[[141 130 126 120 126 109 128 136 129 125 129 136 130]
 [142 129 122 130 130 104 129 113 127 127 120 129 126]
 [131 129 133 128 129 128 129 122 124 125 135 131 128]
 [116 120 127 123 137 108 129 129 126 126 124 131 129]]
->
[[136 130 141 130 126 120 126 109 128 136 129 125 129]
 [129 126 142 129 122 130 130 104 129 113 127 127 120]
 [131 128 131 129 133 128 129 128 129 122 124 125 135]
 [131 129 116 120 127 123 137 108 129 129 126 126 124]]

[[116 135 134 127 118 126 133 107 130]
 [116 135 134 127 119 126 133 107 130]
 [120 133 131 131 131 127 130 113 128]
 [116 135 134 127 119 126 133 107 130]
 [117 134 133 128 119 125 133 107 129]
 [120 133 130 131 130 126 130 112 128]
 [120 133 131 131 131 126 130 113 128]
 [120 133 130 131 130 126 130 112 128]
 [118 135 132 130 129 128 131 111 130]
 [116 135 134 127 118 126 133 107 130]]
->
[[107 130 116 135 134 127 118 126 133]
 [107 130 116 135 134 127 119 126 133]
 [113 128 120 133 131 131 131 127 130]
 [107 130 116 135 134 127 119 126 133]
 [107 129 117 134 133 128 119 125 133]
 [112 128 120 133 130 131 130 126 130]
 [113 128 120 133 131 131 131 126 130]
 [112 128 120 133 130 131 130 126 130]
 [111 130 118 135 132 130 129 128 131]
 [107 130 116 135 134 127 118 126 133]]

[[140 123 130 142 129 132 125 119 147]
 [147 139 131 127 133 128 119 120 150]
 [131 126 134 146 128 132 132 119 144]
 [148 142 127 122 136 131 119 125 149]]
->
[[119 147 140 123 130 142 129 132 125]
 [120 150 147 139 131 127 133 128 119]
 [119 144 131 126 134 146 128 132 132]
 [125 149 148 142 127 122 136 131 119]]

[[116 153 153 152 152]
 [115 146 146 146 146]
 [117 131 130 131 131]
 [116 141 141 141 141]
 [116 133 132 133 133]
 [116 138 138 138 138]
 [116 136 136 136 136]
 [115 141 141 141 141]
 [117 128 128 129 129]
 [115 141 141 141 141]
 [115 140 139 140 140]]
->
[[152 152 116 153 153]
 [146 146 115 146 146]
 [131 131 117 131 130]
 [141 141 116 141 141]
 [133 133 116 133 132]
 [138 138 116 138 138]
 [136 136 116 136 136]
 [141 141 115 141 141]
 [129 129 117 128 128]
 [141 141 115 141 141]
 [140 140 115 140 139]]

[[142 141 142 142 143 143 129 126 142 142 143 142 143 142 127]
 [114 115 115 115 114 114 127 130 114 114 114 114 114 114 129]
 [110 112 112 111 110 110 128 129 111 110 110 110 110 110 128]
 [149 148 148 149 150 149 129 124 149 149 149 149 149 149 127]
 [123 125 124 123 124 123 114 140 124 124 123 124 123 122 141]
 [139 138 138 139 139 139 140 117 139 139 140 139 140 140 116]]
->
[[142 127 142 141 142 142 143 143 129 126 142 142 143 142 143]
 [114 129 114 115 115 115 114 114 127 130 114 114 114 114 114]
 [110 128 110 112 112 111 110 110 128 129 111 110 110 110 110]
 [149 127 149 148 148 149 150 149 129 124 149 149 149 149 149]
 [122 141 123 125 124 123 124 123 114 140 124 124 123 124 123]
 [140 116 139 138 138 139 139 139 140 117 139 139 140 139 140]]

[[125 120 125 128 126 131 127 125]
 [128 127 132 126 134 111 127 127]
 [126 135 129 126 128 130  99 130]
 [126 129 123 126 131 124 151 130]
 [128 138 126 134 130 106 130 139]
 [125 122 142 130 127 123 147 137]
 [125 134 137 120 129 130 140 117]
 [129 116 142 134 129 132 114 130]
 [128 145 140 129 125 132 134 132]
 [130 145 127 115 126 128 135 142]]
->
[[127 125 125 120 125 128 126 131]
 [127 127 128 127 132 126 134 111]
 [ 99 130 126 135 129 126 128 130]
 [151 130 126 129 123 126 131 124]
 [130 139 128 138 126 134 130 106]
 [147 137 125 122 142 130 127 123]
 [140 117 125 134 137 120 129 130]
 [114 130 129 116 142 134 129 132]
 [134 132 128 145 140 129 125 132]
 [135 142 130 145 127 115 126 128]]
---
[[114 120 120 125 117 132 123 135]
 [ 99 134 117 105 121 141 106 135]
 [121 124 129 108 124 127 120 134]
 [122 141 144 132 124 130 121 133]
 [140 131 130 138 150 114 152 125]
 [148 128 132 137 122 120 142 111]]
->
[[135 123 132 117 125 120 120 114]
 [135 106 141 121 105 117 134  99]
 [134 120 127 124 108 129 124 121]
 [133 121 130 124 132 144 141 122]
 [125 152 114 150 138 130 131 140]
 [111 142 120 122 137 132 128 148]]

[[127 128 127 142 130 125 125 128 129 128 128 129 128 128 129]
 [128 128 125 142 130 125 125 126 129 128 128 129 128 128 129]
 [128 128 110 134 126 130 144 142 127 129 129 134 127 128 128]
 [138 128 125 125 128 122 108 150 122 128 127 133 128 126 126]
 [127 128 109 136 126 131 151 144 125 129 129 136 126 128 128]
 [133 128 118 137 126 128 115 128 135 129 128 119 128 129 129]]
->
[[129 128 128 129 128 128 129 128 125 125 130 142 127 128 127]
 [129 128 128 129 128 128 129 126 125 125 130 142 125 128 128]
 [128 128 127 134 129 129 127 142 144 130 126 134 110 128 128]
 [126 126 128 133 127 128 122 150 108 122 128 125 125 128 138]
 [128 128 126 136 129 129 125 144 151 131 126 136 109 128 127]
 [129 129 128 119 128 129 135 128 115 128 126 137 118 128 133]]

[[155 125 139 149 106]
 [142 145 109 104 114]
 [119 139 147 153 135]
 [143 145 115 147 118]
 [137 105 128 157 129]]
->
[[106 149 139 125 155]
 [114 104 109 145 142]
 [135 153 147 139 119]
 [118 147 115 145 143]
 [129 157 128 105 137]]

[[128 141 134 127]
 [127 135 131 127]
 [127 143 125 126]
 [125 134 133 109]
 [127 118 119 125]
 [132 110 147  98]
 [131 130 119 140]]
->
[[127 134 141 128]
 [127 131 135 127]
 [126 125 143 127]
 [109 133 134 125]
 [125 119 118 127]
 [ 98 147 110 132]
 [140 119 130 131]]

[[143 136 107 122 142 147 112 139 134 121 114 106 129 106 106 116]
 [144 148 131 149 100 111 141 147 146 104 104 121 150 125 124 145]
 [127 127 128 127 127 127 127 127 127 128 128 128 127 128 128 127]
 [118 115 123 114 141 136 117 116 116 138 138 128 114 126 126 116]
 [155 153 121 145 121 132 133 155 151 110 104 112 151 116 115 138]]
->
[[116 106 106 129 106 114 121 134 139 112 147 142 122 107 136 143]
 [145 124 125 150 121 104 104 146 147 141 111 100 149 131 148 144]
 [127 128 128 127 128 128 128 127 127 127 127 127 127 128 127 127]
 [116 126 126 114 128 138 138 116 116 117 136 141 114 123 115 118]
 [138 115 116 151 112 104 110 151 155 133 132 121 145 121 153 155]]

[[112 155]
 [120 119]
 [131 121]
 [112 125]
 [112 119]
 [114 121]
 [112 118]
 [126 143]
 [116 125]]
->
[[155 112]
 [119 120]
 [121 131]
 [125 112]
 [119 112]
 [121 114]
 [118 112]
 [143 126]
 [125 116]]
